Each row has a name. Each piece below is followed by the name of the row it came from, unless a question asks for something else. Each question is about the rows just above it.

[132 141  46  64 177  73]  Q656
[111 100 152 133 118 132]  Q431
[139 122 118 115 164 105]  Q614
[122 139 117 120 151 109]  Q720
How many entries does [122 139 117] have? : 3
Give the next 3 entries after [139 122]. : [118 115 164]

[123  72 162 119  89 114 117 160  83 103 185] = Q571
[189 149 117 176 122 156  75  87 141 149 125] = Q538
[ 96 149 103 111 181 168 124 187 111 115  82] = Q942
[135 128  61 117  98  97 161 145  86  73 148] = Q819
[135  78 110 125 104 106 129 169  47 114 153] = Q219
[167 176  79  98 152 109  73 154 101 120 108] = Q345
[201 153 141 193 120 145 133 133 158 163 125] = Q915
[147 101 144 140 157 133 102  36 103 137 110] = Q4
[179 178 171 111 124 168 181 136 141 138 115] = Q99
[ 79 121  83 149  81 145 126  60 146 112 138] = Q357
[111 181 168 124] is in which row? : Q942
Which row holds [162 119]? : Q571
Count the entries of [ 96 149 103 111 181 168 124 187 111 115  82]: : 11
Count the entries of [135  78 110 125 104 106 129 169  47 114 153]: : 11

[128 118 158 108 119 149 167 132 145 105 126 109 131 133]  Q956
[131 115 163  91 116 151 172 134 165  99 117 105 130 129]  Q284
[147 115 157  48 115 162 150 131 156  88 149  62  83 172]  Q412
[148 116 155  48 114 161 149 132 158  88 150  62  81 171]  Q899
[115 157  48 117 162 150 131 156 169 100 117 117 128 128]  Q325
[129 119 134 129 120 129 132 129 138 124 119 113 138 128]  Q777
[135 101 147  53 114 162 167 134 173  94 152  74  81 174]  Q248
[128 122 134 130 121 129 132 129 138 126 123 112 135 129]  Q270
[ 48 115 163  55 125 163 159 131 168  89 148  92  90 169]  Q303
[143 100 158  56 125 163 158 130 166  89 150  92  89 170]  Q644
What are the next 3 entries after [115 157  48 115 162 150 131 156]? : [ 88 149  62]
find: [ 48 115 162] : Q412
Give the next 3 entries after [134 129 120 129 132]. : [129 138 124]

[124 128 127 177 127 136]  Q261
[132 108  58 115 121 120]  Q864
[127 129 127 126 128 127]  Q957
[131 125 137  77 169 137]  Q22
[132 126 125 125 126 121]  Q202
[157 131 125 137  79 169]  Q285
[124 128 127 131 129 130]  Q902
Number of entries in [127 129 127 126 128 127]: : 6
Which row holds [124 128 127 131 129 130]? : Q902
[131 125 137  79 169] is in which row? : Q285

[139 143 164 137 177 127 171  82  86  98 116] -> Q283
[167 140 175 140 177 128 114 166 139 162 127] -> Q476
[103  76  77  99 100  92 101 114  86 111  97] -> Q960
[ 65 162  85 163  87 126  98  79 107  90 117] -> Q239
[101 155 115  95 101 120  66 184  92 164 123] -> Q890
[186  93 115  95 132 134 179  59  98  82 126] -> Q228
[ 69 218 126 193 148 107  89 165 131 143 118] -> Q324
find: [114 166] : Q476
The next 3 entries after [ 77  99 100  92 101]: : [114  86 111]
Which row holds [186  93 115  95 132 134 179  59  98  82 126]? : Q228

[132 117 117 141] -> Q427
[146 145  75 136] -> Q340
[201  79 164 105] -> Q680
[128 157 131 165] -> Q869
Number of entries in [201  79]: : 2
[201  79] is in which row? : Q680
find: [145  75 136] : Q340

[ 99  36 103 107]  Q587
[ 92 129  99 107]  Q9
[ 99  36 103 104]  Q319
find: [ 99  36 103 107] : Q587
Where do [ 92 129  99 107] appear? : Q9

[112 121 133 127 129] : Q860
[215 148 145 137 125] : Q62
[ 89 110 133 125 129] : Q657
[ 84 107 143 125 132] : Q307
Number of entries in [ 84 107]: : 2
How many entries does [112 121 133 127 129] have? : 5

[120 134 123 143 133 124 110] = Q134
[123 143 127 136 113 127 125] = Q531
[124 163 115 132  59 153 183] = Q765
The next 3 entries after [134 123 143]: : [133 124 110]
Count the entries of [123 143 127 136 113]: : 5

[ 63  66  63 164 155] = Q30
[120  59 120 118  90] = Q789
[120  59 120 118 215] = Q37
[137 155 137 126 146] = Q272
Where do [120  59 120 118 215] appear? : Q37
[126 146] is in which row? : Q272
find: [120  59 120 118  90] : Q789
find: [155 137 126] : Q272

